One hidden turn or mirror swaps the rows below in pairs. Which row is each named row swapped with?
Q360: -2 -24 1 9 0 -4 -33 11 -21 5 13 -13 4 10 25 0 -29 -5 -11 10 -8 20
Q441: -37 16 -1 -20 28 -8 -4 3 12 -1 -20 28 -10 11 -21 7 14 13 14 13 7 7
Q280: -21 -17 28 8 5 -24 -2 -8 13 4 29 -7 -6 4 -10 -7 20 1 -2 10 -13 10
Q366: -6 -10 6 15 13 2 -14 1 -7 -11 -1 7 0 0 -47 22 -14 2 -3 12 6 32
Q640: 9 -15 14 2 21 5 -23 -4 -13 4 23 3 45 3 -15 18 9 -4 0 15 -12 2
Q250: -5 -26 15 28 1 7 -2 -10 9 -6 -2 -26 -11 -8 -11 -3 -13 -3 -28 26 -3 8
Q507: -17 -32 -2 14 15 -21 -15 -10 12 -25 -13 -10 27 -11 -10 -2 -5 -22 -14 13 4 -22
Q19: -7 -4 -6 -8 -4 -24 -27 -5 -5 16 -40 12 -12 5 8 -10 0 10 -6 37 -22 26
Q600: -29 18 -15 -19 28 36 -23 -13 -15 3 -33 8 3 0 19 -23 -6 8 -6 13 -13 2
Q100: -20 7 -33 -4 18 -24 -11 -9 1 11 -43 10 4 4 33 -13 -14 3 -12 -6 18 7
Q207: 2 -37 -5 4 3 3 2 -10 17 9 -2 -3 46 -4 26 -10 9 3 -8 -3 18 9
Q694: -5 8 36 10 20 4 -3 -17 11 -16 13 4 26 -1 35 -11 2 -4 -8 2 0 32
Q62: -22 2 13 -16 -7 36 -7 -16 -19 -4 15 1 34 4 -27 2 6 0 -4 8 1 14
Q834: -12 12 -25 -17 -8 -8 -3 18 -11 14 -19 26 23 23 -16 -14 -1 14 3 23 6 17
Q301: 12 -16 -19 -8 28 1 -10 -9 -4 -19 1 17 -16 -13 11 1 36 -2 0 17 -8 20
Q980: 23 -4 -9 -6 18 11 -1 -6 7 -22 -15 1 -32 -7 -16 -17 3 3 -11 22 -4 24
Q570: -22 11 -10 -20 21 -30 -3 -1 14 -2 -27 21 14 20 34 -17 -12 18 -4 -10 8 11
Q532: 5 -21 -8 11 -6 -20 19 -12 -10 4 20 -5 -6 -19 -11 -12 -19 5 9 -4 -3 18
Q77: -11 3 -12 -10 25 27 15 -23 13 11 -19 10 16 -1 3 -5 -33 -6 -8 -30 8 0
Q993: -12 31 42 11 29 2 -5 -11 4 10 -29 9 -4 3 19 -2 4 -1 -7 -14 -11 10
Q832: 13 -15 -13 -3 5 -31 16 -1 -2 -9 4 -4 11 4 -25 -22 9 -11 -22 28 -2 -6
Q553: -10 -11 -28 -16 -17 -19 -16 13 -18 -7 -10 6 17 13 -17 -10 8 34 -7 6 -15 -1
Q645: -25 -13 28 16 5 16 -36 -23 15 1 -11 -7 9 -9 28 12 5 2 2 2 -9 23
Q551: -18 7 -11 -4 19 16 12 -18 0 4 -38 14 7 -26 -21 -5 -5 23 25 -1 -4 23
Q851: -28 6 -23 -4 19 4 5 -14 18 5 -8 9 5 6 -41 -21 -22 -6 -6 5 17 -8
Q408: 4 10 4 -17 13 3 4 -2 -29 -7 -23 35 15 -7 23 -7 15 13 -4 -33 9 6
Q43: -19 7 6 -8 17 11 -32 -38 0 1 18 19 0 -5 -6 -2 -19 -32 -6 8 -10 10
Q268: -22 5 28 -8 25 2 -8 -9 -10 0 -39 14 27 -1 -45 11 4 -6 -2 -13 -9 14
Q392: -13 4 14 11 -3 11 -21 -12 -10 2 26 10 36 0 -20 -21 8 -1 -3 -7 -29 13
Q794: 4 0 30 27 -4 -11 -5 7 -14 -5 -16 -2 -8 -4 -29 -9 6 15 -11 7 -20 28
Q606: -1 -16 -15 -5 20 -19 -8 -14 36 -8 -5 -1 15 -15 2 -18 11 15 -21 12 21 -17
Q843: -15 14 -2 -26 8 -23 -12 -22 -21 23 -2 14 25 14 30 -27 -24 -5 -11 0 3 -5
Q88: -6 10 51 -15 10 -7 -7 -8 -16 5 -21 12 0 -9 -4 10 8 9 -14 -19 24 16
Q296: 7 -6 -8 7 34 2 -15 -13 -5 -25 -25 17 44 -8 -2 -8 -11 -19 0 1 23 -15
Q951: -8 9 13 -9 19 -17 -18 -10 -21 5 -16 5 39 -5 -3 -27 -22 -2 1 -40 0 13
Q457: -6 -22 -34 -9 12 -22 -12 -8 4 5 5 1 41 3 27 7 -4 -4 -9 13 -2 -11
Q163: 21 8 -6 -3 15 -6 2 2 -2 -9 -17 -6 40 -12 10 -38 2 2 -5 29 17 25
Q123: -12 18 27 -18 12 10 -4 -14 -41 8 -21 14 26 -5 25 14 20 0 -5 -2 -14 13
Q691: -11 -21 8 12 17 31 -9 -12 15 1 -38 -15 -4 -13 -4 -12 -3 17 -3 30 -18 15
Q349: -19 9 31 -13 8 -10 9 -5 -36 -12 -49 5 -2 -4 -8 -3 9 -14 -15 10 9 -6
Q437: -5 -9 -5 -10 12 -1 -1 -3 -21 -4 3 10 -34 3 -7 -3 -43 -6 -6 -13 2 -5
Q332: -8 6 -10 -33 17 -11 0 -1 -30 26 -22 16 20 20 -10 -11 16 17 -4 15 -11 -17
Q714: 33 -9 4 19 0 0 12 8 -3 -6 -23 -5 -1 -9 22 -5 -4 19 -18 -1 -16 26
Q454: 3 5 -10 14 24 -25 -2 2 35 4 -2 1 1 13 24 -4 -16 -10 -12 15 15 -6
Q217: -28 -13 -13 -22 7 -5 -7 -9 3 -8 -20 6 55 2 -19 6 -5 -2 6 23 -2 -15
Q68: -35 3 13 -10 34 11 15 -14 -19 -7 -44 16 25 6 20 -7 4 1 -6 32 -8 16
Q675: -1 6 23 27 16 9 -16 -25 -10 -6 3 -6 12 -19 33 -4 3 -19 -16 -4 5 29
Q800: 8 -14 28 6 0 -20 5 -10 -36 9 -42 -5 24 3 12 -29 4 -4 -13 0 6 -2
Q350: -2 1 27 -16 -13 -19 3 -4 -46 -18 -1 7 22 -3 -8 -1 11 0 -7 13 -22 -4
Q924: -17 -30 0 11 25 -31 -4 -6 -19 -20 14 9 19 9 20 1 -23 -10 -14 -1 -19 -1
Q447: -16 -23 11 -12 13 4 -13 -22 10 18 -25 -8 -14 7 -27 -10 -26 -4 -4 -25 -5 21
Q841: -34 -33 6 -23 17 -4 -7 -23 -4 35 -15 5 -3 9 2 5 6 -10 6 -19 3 23
Q535: -27 12 -5 -8 21 7 -5 -6 -9 -9 -44 14 -26 1 -22 1 -23 7 -16 -6 0 -8
Q781: -16 11 -24 -21 4 -12 -6 -10 -5 -3 -10 19 -27 8 35 -9 -6 2 -8 8 15 -5
Q406: -27 -3 -10 -5 8 -6 11 -27 -7 10 -14 -3 -14 3 -37 -34 6 15 -19 11 -16 0
Q629: 8 10 12 8 20 0 -38 -6 -4 -10 -15 12 44 -10 26 -1 0 9 0 27 -10 25

Q280 pairs with -> Q441
Q217 pairs with -> Q350
Q980 pairs with -> Q447
Q924 pairs with -> Q68
Q691 pairs with -> Q437
Q43 pairs with -> Q19
Q392 pairs with -> Q834

